Here are some points:
[-36  -3 -19  -1   8 -21 -10  26   3   1  -2   5  -6  -7   5  17]
[-12  38   2  32  16  -4 -18  20  -2  13 -27  -7  41  12  18  -6]
[ -4  -5  17  34 -46  24 -12  29  19   7  16  36  15  42 -12  -5]
[ -15  -44    8  -10    9   36   12    6   -2  -27   23   60 -114   -8
   44   26]
[-51   0  -3  17  42  80  12   5  16 -21 -10  30 -25   6  16  35]
[ 18   3  43 -11  35  30   2  38  10  -7  29 -16 -15  -8  10  21]
[  7  12   9 -17  13 -25 -17   6  -6  36 -11   3  16   9  -9 -16]
[ 59 -18  28 -22 -30  20  15  -3  17   5  30 -17 -19  -1 -12  -3]
[ 98  22  16 -10  36 -34  24  -7 -16 -38   7 -57  14  37  -9 -94]
[  1  51   6  43 -10   7  20   3   1   6 -29  22  36  36  18   3]
[-20  25   9  17  24   4 -25  -9  -6   9 -11  33  19  19  32   5]
[-31   2 -24  25 -62   8  14 -26  -8 -32   3 -45  50 -11   3   4]
[ 42   2  33   3  -2 -27  11   9 -17 -12 -29   2  11  -7 -27 -18]
[ -8  22  15  10  -7   5  32 -22  -8 -17   7 -58   2  18  -8 -24]
[-14 -13  11  16   0   9 -12 -18  -3 -25 -11 -20   5  24   4   6]
[-69  11 -28  54  23 -36   5  26  31   2 -61  27 -16  84  37 -25]
[ 10   5 -24   8  40 -29  10  15 -24  40 -15  -6  -5   2 -28   5]
[ -3 -39 -25 -38 -20   0 -42  31 -16 -21   8 -22   1 -23 -28  53]
[ 40  10   0   9 -10  13 -23  15  17  25  21   0   1   7   4 -24]
Then 10 other points, each followed by its number:
[ 42   3  26 -23  19   7 -20   8 -37  24  33 -13  -1   8 -35  18] 0
[-16 -10  20 -14 -35 -36 -26 -12 -35   9   1 -44  26   5 -12  35] 1
[ 44 -31  25 -46   2 -65  29  47 -32 -11 -12 -66 -44  42 -44 -14] 2
[-18 -48  -4 -20  -8  18   2  -4  -2  23  -1  31 -31 -45  -5  48] 3
[ -6   8  -2 -13  11  54  -1  37 -15  10  14   6  -1   9 -10  32] 4
[-81  17   2  36  25  43 -20  17 -23   8   5  12  13  26 -15  41] 5
[-23  21 -31   5  20 -33   3  16 -17  15  -4  24  -2   9 -12 -36] 6
[ -3   6   7  22  33  22 -25 -15 -16 -12  -8 -23  10   0 -29 -26] 7
[-22  22  11  41  10 -11  18   1  28   8 -16  14   6  28 -27  16] 8
[ 41   3  38 -53  16 -10   1 -24 -15  21   0 -31 -41 -11 -44  29] 9
Which of these numbered points is nearest to each point below, looking only along the 6 directions in which the first points spread most? Its number follows each.
[ 28   4 -10   6  13 -15  -2 -31  -2  -5  19  -3  37 -20  31 -45] > 7
[-30  -5  15  37 -40 -21   2 -29   7  16 -40   6  24  13  20  13] > 8
[ -65  -16    2   35 -127    0   -6  -11    8  -65   -7  -71   58  -45
    8   24] > 1
[ 37 -34 -16 -19  46  32  12  10 -40  27  46 -58  -5   8 -34  -3] > 9
[-36  -9  -2 -11  53 -34 -14  24   4  25 -13 -10   6  50 -68   1] > 6
[107  16  36 -13  57 -64  53  35 -32 -15   5 -16  23  49  20 -91] > 2
[-16  30  26  11 -20 -10 -14 -11  -2  -3 -32  13  20  32 -14  33] > 8
[-21  10  14  32 -44   2   4  20  30  -4 -31   2  21  -2  12  20] > 8
[ 21   4 -45 -58  29 -72 -11 -10 -32 -10  31 -44 -16 -45  16 -31] > 2
[ 25  71  17   1   0 -31  15 -16  43 -43  22 -16  28 -32  19   2] > 7
[  1 -14  13  -2  14  20  15   0 -24  14 -14 -28  -3  26 -20  11] > 7
[ -5   5 -19  15 -26  45   6 -15  19 -17  19  15 -17 -18  -4   3] > 4
[-27 -46 -45 -37  23  33  10  -5 -23   1  17  33 -66 -28   8  34] > 3
[-17 -14   6   1 -62  -9  12 -28  22 -25 -12 -55  32 -21 -27  -7] > 1
[-107  -26    3   15   -5   -8  -32   19  -20    2  -31   -5    6  -12
  -27   81] > 5
[-44   5   9  13  25   8 -19   1 -24  14 -29  12  27  -5 -18  39] > 5
[  0 -15 -13  17  -3  10   7 -28 -19 -31  -6 -43  14   3  64   9] > 7
[  1  28 -23  70  23 -18  13 -66  43   4  10  43  34 -35  28 -37] > 8
[-39  18  19  12  35 -77 -15 -11 -18 -11  -9  10  29  44  19  -9] > 6
[ 22  27   3 -26   1 -20 -50  -7  -6  32  25  28  29 -25 -24  25] > 0
[ 17 -53 -46 -56  -6 -26   7  22  13  16   6  -9 -79   9  -9 -13] > 2
[ 48 -30  -2 -41  95  16   6   3   4  23  18  43 -76 -50  31 -41] > 9
[-67  10 -21  81  20  -9 -14 -12   3 -34 -58   6  46  41  14 -11] > 8
[-64  39  18  23  53  46  20   7  20 -42 -16   3  11   2  13   2] > 5
[  5  -4  -7 -14 -20   0  -7  -7 -19 -13  -4  22   6 -26  15  12] > 4
[-15  27  23  20 -16  16  -3 -11 -25 -10  11 -34  48  -4 -14 -35] > 7
[ 12  28  16  27  10   7   6 -14   0  -1 -26  22   8  29 -14 -14] > 8
[-47   0 -24 -18   8  20 -14  -5 -17  28   1  -8  16  12  29  38] > 5
[ 22 -27   5 -39  15 -52  -8  24 -18  19   6   3 -26 -19   2  35] > 9
[108  -7  24 -30 -49 -14 -10 -17  33  25  18  -1  16 -33  31 -25] > 0
[ 60   2  -8  -3   3  -5  36 -16  13 -13  34 -13 -17  -4 -10 -32] > 9
[ -2  -2   9   5   3   0 -13   8 -13  23 -18  22  12  18  12  24] > 8
[ 13 -59 -37 -57  25 -13  10  11 -30  12  27 -32 -52  -9  21 -41] > 2
[ -6 -50  32 -26 -15  18 -48  -4 -27 -36  -6  27 -24  -3   1  36] > 3
[   6  -28   53  -23  -81   27   44   50   -9   10  -37 -123    8   27
  -10   18] > 1
[-22 -52  13 -26  41  43  18  36 -13   0  40  53 -71  12 -24  68] > 3
[-11 -28  13  -2 -55  -7   2 -16   7   1   0 -17  -2   0 -18   1] > 1
[ 39 -21 -10 -30  -1 -55   4 -50  23  -6   6  -3 -16  20  41 -32] > 2
[-62 -18 -27  -6  45  29   1  14  20  12   2   9 -74  -9  -2  57] > 3
[ -5  35   3  -3   9 -15  23   1   3   5  22 -18   1  15  37  -8] > 7
[ 18  21  13  12 -27  27  12 -14  72 -18  -2  34 -11  19  17 -17] > 8
